In the rows, 128 means zero.
Turns in one plane each, and the order they were made in; the first pair answered
Q518:
[160 139 131 120 131 128 112 137 152 124 145 155  76 146 103 165 119 147
 132 100  98 101 108 127 162 121] |-> [124 142 146 120  95 109 121 128 146 132 116 161  86 134 115 161 119 128
 126 129 120 120 119  61 144 118]
[130 125 130 111 131 110 141 144 103 121  96 119 132 126 142 106 151 113
 135  82 134 127 130 163 115 148] |-> [148 141 102 113 170 133  87 129 125 111 137 121 150 150 112 134 139 145
 120 119 105 126 103 140 132 134]
[133 124 126 133 128 119 141 131 123 123 136 128 122 135 136 126 130 143
 129 122 137 126 127 143 133 135] |-> [129 128 119 133 132 123 128 126 128 121 142 132 128 134 130 134 128 150
 123 138 132 128 121 122 134 131]
Q849:
[139 123 114 134 149 141 150 126 142 123 145 131 121 119 141 137 122 131
 141 127 112  82  96 185 152 130] |-> [109 119 116 131 132 116 169 142 111 126 110 122 128  99 175 119 130 110
 135 116 139  95 109 158 130 146]
[216 129 145 124 128 145 168 126 151 151 135 160 122 118  98 123 127 158
 155  94 129  94 135 187 166 105] |-> [146 128 127 117 109  95 183 155  83 155  72 138 151  80 165  96 145 129
 129  85 172 124 151 102 120 140]
[118 138  80 141 158 107 131 132 122 140 147 133 128 127 106 148 142 153
 150 138 105 117 107 150 138 137] |-> [121 127 102 140 136 103 165 134 120 145 133 134 115 121 110 133 146 139
 164 115 118 113 122 181 136 140]
[161 126 129 143 131 138 106 147  82 153 133 107  98 117 140 141 130 137
 140  83 124  91 143 127 131 160] |-> [156 129 120 141 138 134  97 147  76 152 136 105 107 117 144 144 130 138
 132  89 120  96 137 112 128 161]
Q603:
[137 148 110 107 123 102 124 115 124 158 108 168  88 125 143 134 151 132
 153 143 125  97 145 159 163 123] |-> [154 145  95 101 150 133  77 128 135 135 147 158 109 144 145 132 151 140
 120 161 123 112 133 127 159 111]
[ 94 182  87 120 160  81 125 136 107 143 114 133 137 123 139 158 120 156
 103 139 123 125 116 102 119 146] |-> [133 172 104 122 163  96 154 136 124 144 129 135 107 131 121 150 124 154
 128  98 115 101 125 196 138 143]
[135 124 168 120 104 118 149 113 146 133 100 130 104 109 112 126 117 125
 148 126 123 127 149 141 131 132] |-> [159 118 149 115 133 154  98 128 160 110 145 120 124 132 115 124 116 132
 115 146 122 141 135 114 128 120]
Now pairs of rows:
Between the rows of a pair lie two turns.
[139 159 108 138 153 136  99 127  99 119 152 132 127 150 122 145 136 151
 140 110 126 111  88 123 130 102] |-> [128 148 132 136 122 119 145 139  81 125 121 128 116 131 143 120 146 126
 153  74 150 112 111 147 117 115]
Q518 then Q518
[143 110 161 123 119 161 146 135 160 110 146 132 114 150 119 115 119 125
 113 141 155 121 139 144 128 103] |-> [123 107 161 119 112 144 163 147 137 113 125 127 117 140 141 100 127 113
 111 125 169 126 146 140 117 116]
Q849 then Q603
[111 139  76 113 166 117  85 137 110 122 144 110 174 137 151 135 135 149
  92 140 129 163 108  85 117 134] |-> [144 140  81 115 177 136  77 122 139 121 170 118 162 152 123 145 127 162
 101 144 107 147 101 122 136 121]
Q518 then Q849
[174 131 165 131  90 156 135 153 156 117 150 130 105 131 110 153 122 127
 150 145 131 134 131 143 144 125] |-> [158 135 166 131  81 149 128 146 152 118 143 135 114 127 108 158 119 125
 144 165 134 143 131 103 136 121]
Q603 then Q849
[123 141 120 146  83 113 117 135 112 158 107 132 155 101 140 157 123 132
 142 103 100 153 132 121 118 148] |-> [143 146 116 148  97 125 108 128 132 155 127 139 148 114 121 168 118 145
 150 106  83 139 124 147 133 141]
Q849 then Q603
[133 132 111 125 143 134 104 136 138 121 149 125 133 145 128 119 132 136
 121 124 115 128 125 140 136 133] |-> [134 132 122 129 132 126 127 131 136 128 137 128 120 138 124 118 134 133
 137 110 116 119 131 164 140 136]
Q603 then Q603
[ 91 147 110 143 124 134 102 138 105 129 132 116 180 124 125 125 154 135
 117 153  74 151 119 105  92 107] |-> [118 139 107 139 145 143 118 151 102 124 144 107 163 127 123 115 162 142
 129 110  68 134 119 180 106 116]
Q518 then Q518
[102 126 142 123 103 125 136 129 112 126 111 115 127 107 150 119 142 117
 118 132 143 132 143  85 103 119] |-> [109 123 123 118 125 130 126 145 100 113 124 103 134 111 160 115 145 121
 107 118 140 133 139  98 100 125]
Q603 then Q849
[117 160 152 141 132 101 137  91 114 137 109 132 126 110  97 133 125 144
 142 121 131 120 120 125 141 142] |-> [119 162 148 140 137 104 130  91 115 137 113 129 129 111  95 137 122 148
 141 125 127 119 118 123 141 141]
Q849 then Q849
[115 177 100 126 152 100 175 114 125 128 133 138 111 140 117 161 115 127
 165  88 120 102 131 175 156 146] |-> [ 82 187  93 127 145  79 168 110 109 134 109 140 127 129 129 167 113 125
 157 110 127 114 128 117 143 151]
Q603 then Q603
[ 96 129  93 141 165 107 112 124 108 149 124 127 134 154 147 175 139 148
 134 161 116 124  83  87 123 171] |-> [121 119  94 138 176 115 138 139  97 144 127 117 115 155 153 160 145 147
 148 115 116 106  88 168 131 183]
Q518 then Q518
[114 129 123 113 134 116 105 125 154  73 153 122 159 140 103  78 160 155
 118 146 115 146 115 100 147 117] |-> [128 117 126 111 133 117 136 140 143  75 148 117 141 134 113  62 169 149
 132 106 121 135 126 161 151 130]
Q518 then Q518
[133 138 113 135 135 140 121 120 149 123 116 116 122 143 106 151 116 154
 134 142 104 129 129 117 142 128] |-> [150 121 133 133 126 157 131 131 157 116 123 110 112 147 112 131 121 141
 131 122 118 131 140 147 139 124]
Q518 then Q603
[146 147 122 134 139 152 149 121 133 134 151 157 138 143 133 154 150 149
 156 149 143  81 113 169 105 128] |-> [143 151 105 134 152 149 140 127 123 129 154 152 146 142 138 156 153 155
 148 148 143  85 106 158 101 134]
Q849 then Q518
[144 126 136 132 121 126 157 117 142 138 129 132 119 131 105 143 128 133
 149 113 125 112 126 180 144 123] |-> [126 126 154 135  93 116 166 110 141 144 110 140 119 121 108 139 127 119
 147 129 137 122 136 145 136 118]
Q518 then Q849
[108 130 135 135 118 109 142 145 113 132 110 118 115 111 151 116 139 118
 118 109 147 134 143 123 110 143] |-> [129 126 121 130 143 133 115 159 119 116 142 107 123 128 155 113 140 123
 101 108 142 136 137 131 111 137]
Q603 then Q849
[140 149 100 110 139 143 137 140 101 131 121 116 135 128 128 123 151 120
 105 143 115 101 131 175 136 143] |-> [127 158  93 111 139 143 117 133 103 132 123 120 148 130 125 132 147 124
  95 172 110 112 125 127 133 137]
Q849 then Q518
[ 85 133 115 132 136  98 148 134  99 158 102 143 132 118 140 129 141 126
 138 119 143 131 131 110 113 135] |-> [101 144  92 133 168 116 110 125 116 150 134 146 141 136 121 151 134 151
 130 141 119 124 112 104 127 124]
Q518 then Q518
[125 118 122 119 125 168 125 148 131 130 146 160 121 112  97 139 120 149
 111 128 132 103 113 159 149 108] |-> [ 94 116 127 119 107 141 150 155 103 136 107 155 122  91 123 125 130 133
 117 114 150 109 126 143 135 124]
Q603 then Q518
[109 152  89 147 141  98 135  83  91 159 129 135 106 141 122 160 109 156
 156 109  95 106 129 150 125 149] |-> [ 85 143 107 143 110  99 118  86  92 153 119 135 126 137 142 149 111 130
 128 145 124 139 141  61  98 137]
Q603 then Q518
[142 127  94 141 177 165  66 152 124  85 166 119 151 162 110 129 113 136
  91 140 106 134 117 112 118 125] |-> [165 118 119 145 165 163 114 148 133  97 161 128 114 158  93 123 114 132
 129  97 102 106 131 207 137 127]
Q603 then Q603
[116 125 161 141  73 137 155  80 168 152 140 161 113 108 101 159 108 121
 128 142 152 104 156 115 122 111] |-> [128 124 123 131 120 170  93 103 166 125 185 144 143 128 115 154 109 135
  84 158 150 121 137  80 115 108]
Q518 then Q603
[157 109 161 150  79 158 116 107 151 121 124 145  99 172 124  97 142  84
  87 126 164 110 140 138 103 109] |-> [160 108 130 143 114 153 118 134 122 113 129 127 102 169 147  88 154  90
  84  85 163 103 133 175 104 130]
Q849 then Q518
[123 126 116 135 154 122 120 145 125 139 124 137 135 128 134 131 129 129
 152 146 134 134 103 133 130 136] |-> [121 128 127 138 142 121 121 140 136 142 123 142 134 130 127 136 124 125
 153 158 134 133 105 123 132 130]
Q849 then Q518
[104 108 124 134  93 109 176 169 101 145  82 126 143 101 188 102 144 118
 141  92 149 164 174 133 126 144] |-> [147  95  96 123 143 163 117 190 117 109 148 107 160 134 191  96 145 132
 101  95 141 174 158 140 129 131]
Q603 then Q849
[169  87 131 102 139 183  62 145 153 114 155  97 138 139 159 108 153 118
  98  83 136 126 139 122 129 125] |-> [161  90 133 104 131 184  48 136 161 114 153 102 146 142 153 117 149 117
  93 109 135 134 139  87 126 117]
Q849 then Q518
